Named moves (each a turn or a mirror), then the moves between two rows, first move first; the first pair answered
bino:
1.03 3.50 -0.09 0.42 0.38 -2.20 0.12 0.17 -1.72 2.22 2.30 1.62 2.52 0.80 1.66 2.65 2.26 -0.36 -1.02 -1.58 -1.24 0.29 -2.37 1.81 0.02 0.21 1.31 1.15 1.80  ->  0.67 3.26 -1.14 -0.17 0.81 -2.17 0.09 -0.54 -2.73 0.98 1.71 1.57 2.22 0.74 1.20 2.88 2.32 -0.73 -1.10 -1.32 -1.32 1.02 -3.52 1.69 -0.64 0.32 0.96 0.99 1.64
-3.86 -2.58 1.26 -1.18 5.20 1.00 -0.80 -0.02 1.77 -4.76 -4.13 -0.31 1.47 2.16 -1.00 -2.51 -0.99 3.44 2.87 -0.51 2.97 -1.20 -0.65 -2.73 0.01 -0.77 0.44 -2.51 -1.16  ->  -3.95 -1.50 3.67 0.54 3.22 0.89 -0.06 1.92 3.74 -2.08 -2.41 -0.28 1.11 1.59 0.29 -4.38 -1.49 4.20 3.07 -1.89 3.12 -2.09 1.10 -1.16 0.80 -0.99 1.49 -0.93 -1.29
1.56 -3.16 -0.55 -1.03 0.94 1.17 -1.16 -3.09 -1.78 1.78 -0.69 -1.40 -0.90 0.50 -1.27 2.35 -1.46 1.83 -1.87 -0.44 -2.36 -0.01 -1.54 -0.96 -0.06 0.08 -1.06 0.77 -1.03  ->  1.47 -1.95 1.81 0.35 -0.63 1.17 -0.52 -1.74 -0.18 4.12 1.27 -1.30 -0.68 0.76 -0.25 1.03 -1.64 2.55 -2.21 -1.44 -2.58 -0.70 -0.27 0.05 0.20 -0.11 -0.28 2.27 -1.57
zele:
0.36 0.83 0.52 -3.65 -0.05 -0.07 0.26 -0.78 -2.01 -0.76 1.99 1.23 -0.06 -0.61 -1.02 0.42 0.58 0.09 -2.40 0.78 -1.49 -1.51 -1.20 0.82 -0.09 -0.47 0.39 0.00 1.33  ->  -1.66 1.02 1.37 0.97 -1.68 1.52 -0.10 1.50 2.71 0.27 0.66 -0.05 1.21 0.03 1.76 -1.36 -0.16 0.59 0.38 0.61 1.06 -1.68 1.65 -1.09 0.27 -0.43 1.11 0.97 -0.15
3.23 -1.99 0.35 -2.76 0.85 -3.25 0.67 -3.33 -5.04 5.18 3.83 0.38 -0.24 0.37 -2.84 -2.84 -0.31 1.13 -3.75 0.48 -6.87 1.25 -0.04 3.34 -0.18 0.11 -1.01 -0.70 -0.29  ->  -1.31 -2.67 -0.55 7.65 -1.63 1.36 -0.65 1.15 4.62 4.42 0.21 -1.82 1.69 0.64 0.96 -4.75 -0.57 1.04 1.68 1.54 -0.82 2.50 4.57 -2.01 0.53 -0.39 -0.56 -0.09 -2.45
-0.44 -2.92 -1.48 -1.60 2.61 0.38 -2.63 -2.56 -4.26 -2.89 -4.41 0.13 -1.10 -0.26 -2.95 1.55 -1.15 1.37 -2.23 2.39 -0.99 0.58 -1.11 -1.11 -0.75 -0.13 -3.76 -3.07 -1.19  ->  -0.43 0.43 4.92 -0.37 -0.70 0.70 -1.35 0.50 -0.92 4.97 0.80 0.54 -0.64 -0.61 -1.02 -2.13 -2.95 4.94 -3.62 -0.69 -2.26 -1.56 2.63 2.56 0.91 -1.18 -0.25 1.00 -1.26
Mav:
2.21 -1.92 -0.41 -2.10 0.16 3.15 0.98 -0.37 -0.81 2.26 4.73 -0.05 -3.26 1.39 -2.02 -0.29 0.13 0.71 -0.50 -1.84 0.05 -3.31 1.11 -1.64 -2.05 1.32 -0.40 2.65 -2.87  ->  0.67 -2.76 -1.24 0.60 0.28 4.90 0.42 0.18 0.67 0.76 1.69 -0.77 -2.55 1.32 -2.15 -0.78 0.21 1.22 0.27 -0.31 1.91 -2.66 1.79 -3.65 -2.01 1.11 -0.51 1.98 -3.12
0.23 0.35 -2.46 -1.10 1.99 -0.04 1.46 -0.46 -0.77 -4.36 -2.75 1.51 0.63 -0.56 -0.27 0.45 -0.08 -0.61 0.95 1.54 -0.06 0.27 -0.87 -0.89 0.56 -0.29 0.57 -1.31 0.66  ->  2.00 1.20 -1.26 -0.89 -0.91 -2.82 2.60 0.04 -0.58 -1.02 2.41 0.80 -0.55 -0.02 0.65 1.31 -0.46 -3.12 0.91 -1.51 -1.81 -0.75 -1.56 1.54 0.19 -0.57 1.39 1.22 1.61
-1.11 1.55 2.39 0.34 2.53 1.41 1.95 1.01 -0.37 2.19 -1.40 2.27 2.36 -0.66 0.25 -3.58 1.41 1.92 -1.85 1.16 1.23 -0.42 0.73 0.81 0.13 -0.37 1.12 0.27 -0.66  ->  -0.60 1.87 3.10 0.18 1.03 0.53 2.48 1.24 -0.60 3.42 0.65 1.56 2.01 -0.42 0.96 -2.92 0.97 1.14 -2.13 -0.43 0.37 -0.72 0.20 1.76 -0.09 -0.51 1.21 1.23 -0.22
Then:
Each pair is 2 to 3 moves apart.
-0.08 -2.77 4.34 -2.18 -1.25 0.78 -1.59 -1.86 -5.62 6.15 2.30 -1.84 -0.83 0.53 -0.91 -1.47 -0.92 4.92 -3.79 1.27 -3.54 -0.68 -1.12 2.47 -0.53 0.78 -2.07 -0.42 -0.74  ->  -1.84 -2.48 5.22 2.32 -3.37 2.38 -1.62 0.58 -1.54 7.43 1.57 -2.79 -0.27 1.11 0.73 -3.42 -1.33 5.51 -2.21 1.33 -1.76 -0.46 1.70 1.01 -0.08 0.31 -1.04 0.29 -1.80 -> zele, zele, zele
-3.01 -4.15 -1.86 3.20 3.01 4.01 -4.09 -1.64 0.28 -1.49 -6.13 -1.15 0.13 -0.07 -1.93 -1.49 -0.99 2.62 2.01 3.02 2.61 1.16 1.32 -3.69 0.85 1.15 -1.90 -2.42 -2.46  ->  -3.51 -2.78 0.63 5.69 1.21 4.30 -3.29 0.34 3.01 1.62 -4.23 -1.31 0.60 -0.34 -0.02 -3.87 -1.44 3.94 1.87 1.75 2.88 0.41 3.80 -2.96 1.24 0.70 -0.54 -0.48 -2.79 -> zele, bino, zele
-0.37 -2.83 2.29 3.40 -3.92 0.22 -1.58 0.24 0.79 6.22 3.45 -2.59 -0.43 -0.77 2.05 -0.90 -1.64 1.61 0.57 -2.28 -1.38 0.35 0.77 1.21 0.41 -0.49 -0.36 2.48 -0.96  ->  -1.14 -5.17 -2.07 5.41 -1.79 1.16 -3.13 -1.11 0.85 0.82 -1.35 -3.41 -0.67 -0.25 1.77 0.73 -1.40 0.00 2.57 0.42 0.78 2.09 -0.60 -2.86 -0.39 0.19 -2.72 -0.39 -1.64 -> bino, zele, zele
-1.44 -5.02 -2.63 3.13 3.84 4.51 -2.75 -0.63 -0.50 -1.79 -4.49 -2.14 -0.93 0.09 -0.23 1.21 -0.17 3.22 0.28 2.53 1.29 1.25 0.79 -1.38 -0.09 2.89 -3.64 1.86 -2.33  ->  1.10 -2.67 2.55 -2.46 2.86 1.77 -0.75 -0.78 -4.31 3.89 0.95 -0.38 -1.44 -0.68 -1.63 0.08 -1.26 5.26 -4.22 -0.47 -2.69 -0.79 0.20 4.39 0.43 2.47 -2.00 4.17 -1.15 -> zele, bino
-0.93 -2.31 0.47 -0.62 0.39 1.74 0.63 -1.93 -2.10 -1.62 -2.07 1.68 0.99 -2.93 -1.70 -2.09 1.49 4.47 -2.88 2.42 -0.97 0.50 -2.20 -1.35 0.75 -0.26 -0.96 -1.44 -1.23  ->  -0.78 -2.05 1.06 4.55 -4.30 1.06 1.00 0.48 2.48 2.69 2.07 -1.33 0.41 -2.59 1.82 -1.72 1.14 2.02 -0.29 -1.29 -0.42 0.95 -0.84 -1.31 0.51 -0.56 0.56 1.58 -1.40 -> Mav, bino, zele
-0.35 -0.16 1.68 -0.75 2.00 1.39 -3.12 -0.09 -2.53 0.30 2.51 -0.29 -3.58 -2.60 -2.73 2.72 -1.82 3.38 -3.16 2.65 -2.59 0.43 -1.88 3.06 -0.11 0.37 -0.53 0.75 1.16  ->  -1.92 -1.59 -0.91 3.11 2.22 3.72 -3.98 0.51 -0.05 -2.83 -0.78 -1.58 -2.67 -2.32 -1.73 2.76 -2.01 2.95 -0.01 3.83 -0.10 1.23 -0.92 -0.41 0.24 -0.02 -1.88 -0.50 0.30 -> zele, bino
1.81 0.46 1.30 -1.91 -0.18 -2.21 2.47 1.54 -1.30 0.90 -0.35 1.51 -0.55 1.12 1.83 -2.04 -3.07 -0.66 -2.53 -0.22 1.17 2.00 0.98 4.56 0.10 0.21 -1.05 -1.56 0.60  ->  -0.41 -0.73 -1.63 1.54 0.21 -0.70 1.26 2.26 0.54 -1.86 -3.07 0.14 -0.26 1.48 2.69 -1.80 -2.72 -1.56 -0.62 1.76 3.32 3.37 1.51 1.15 0.46 0.36 -2.01 -2.42 -0.56 -> zele, bino
-4.17 -0.49 -5.13 0.40 -1.04 0.74 1.89 0.99 3.00 -6.94 -1.46 -1.49 -0.32 1.57 0.84 1.44 2.84 -2.48 5.35 -2.20 5.72 0.26 0.13 -5.29 -0.11 2.77 3.40 0.21 -1.68  ->  -0.46 0.22 -4.22 -8.19 0.98 -2.98 3.14 -2.30 -4.59 -5.97 2.25 0.77 -1.24 0.77 -2.37 3.40 3.31 -2.44 1.10 -2.86 1.06 -0.76 -3.34 -0.75 -0.60 3.19 2.92 0.26 0.46 -> bino, zele
0.47 2.60 -0.41 -1.61 1.62 -0.69 2.54 0.35 -1.97 -0.21 -1.93 2.33 -1.15 -1.94 -0.66 -0.10 0.66 4.24 -1.03 2.95 -1.13 -1.33 -1.46 -0.34 2.66 1.23 -1.53 -2.28 0.51  ->  0.53 3.83 1.67 0.11 -0.78 -1.29 3.21 2.15 0.05 2.46 0.69 1.58 -0.92 -1.40 0.54 -0.69 0.32 4.91 -0.58 0.75 -1.02 -1.85 -0.02 1.36 2.61 0.74 -0.25 -0.67 1.07 -> zele, Mav
-0.33 4.16 2.10 0.46 0.03 0.00 3.06 1.75 2.84 -0.52 -0.40 3.26 -0.10 -0.21 -0.22 -1.36 -1.22 -1.19 -1.99 0.15 0.48 -2.59 1.45 -0.19 0.56 -0.37 2.01 0.82 0.40  ->  0.49 2.96 -1.16 3.15 -1.15 -1.48 2.08 1.36 3.71 -1.40 0.17 0.62 -1.05 0.29 0.18 1.85 -0.57 -4.71 0.55 -1.38 0.72 -1.14 -0.50 -1.52 -0.57 -0.42 1.40 0.67 0.40 -> bino, Mav, zele
2.57 1.32 2.72 -7.52 -0.19 -3.41 0.58 -0.47 -1.39 -0.74 -1.10 3.13 0.81 0.30 -1.57 -0.77 -1.16 1.35 -3.92 -0.43 -1.91 -4.03 3.51 3.06 -0.15 0.16 4.02 0.97 0.72  ->  1.46 -0.82 -2.53 -5.72 1.69 -2.18 -0.85 -1.45 -1.12 -7.22 -5.68 2.21 1.35 0.33 -2.42 1.82 -0.33 -1.04 -1.83 2.32 0.49 -2.17 2.12 -1.76 -1.77 1.01 1.88 -1.79 0.31 -> bino, zele, zele
-0.64 -4.25 -5.88 6.27 0.95 0.32 -1.76 -1.20 2.20 -4.23 -4.11 -3.80 -0.67 1.69 0.95 1.97 0.20 -2.75 2.63 1.76 3.67 3.34 -1.87 -3.39 -2.19 0.49 -2.06 -0.55 1.03  ->  2.21 -3.84 -6.11 -0.98 2.46 -2.36 -1.03 -4.60 -3.93 -4.08 -1.85 -1.78 -1.40 1.04 -1.67 4.11 0.48 -2.61 -0.80 1.16 0.46 2.53 -5.23 -0.53 -2.66 0.81 -2.68 -1.36 2.58 -> zele, zele, zele
-2.45 -2.07 0.32 2.04 2.74 4.55 -1.31 0.33 0.24 -2.04 -6.26 1.30 1.36 0.20 -1.64 -4.40 -1.07 5.96 -0.37 3.36 3.50 0.61 1.57 -5.16 1.40 2.32 -0.78 0.16 -1.48  ->  -0.02 0.99 5.25 -3.13 1.85 1.94 0.22 0.36 -2.92 3.62 -0.05 3.03 0.66 -0.63 -2.45 -4.98 -1.99 7.16 -4.30 0.31 -1.19 -1.68 1.08 0.90 2.06 1.78 0.87 2.59 0.24 -> zele, bino
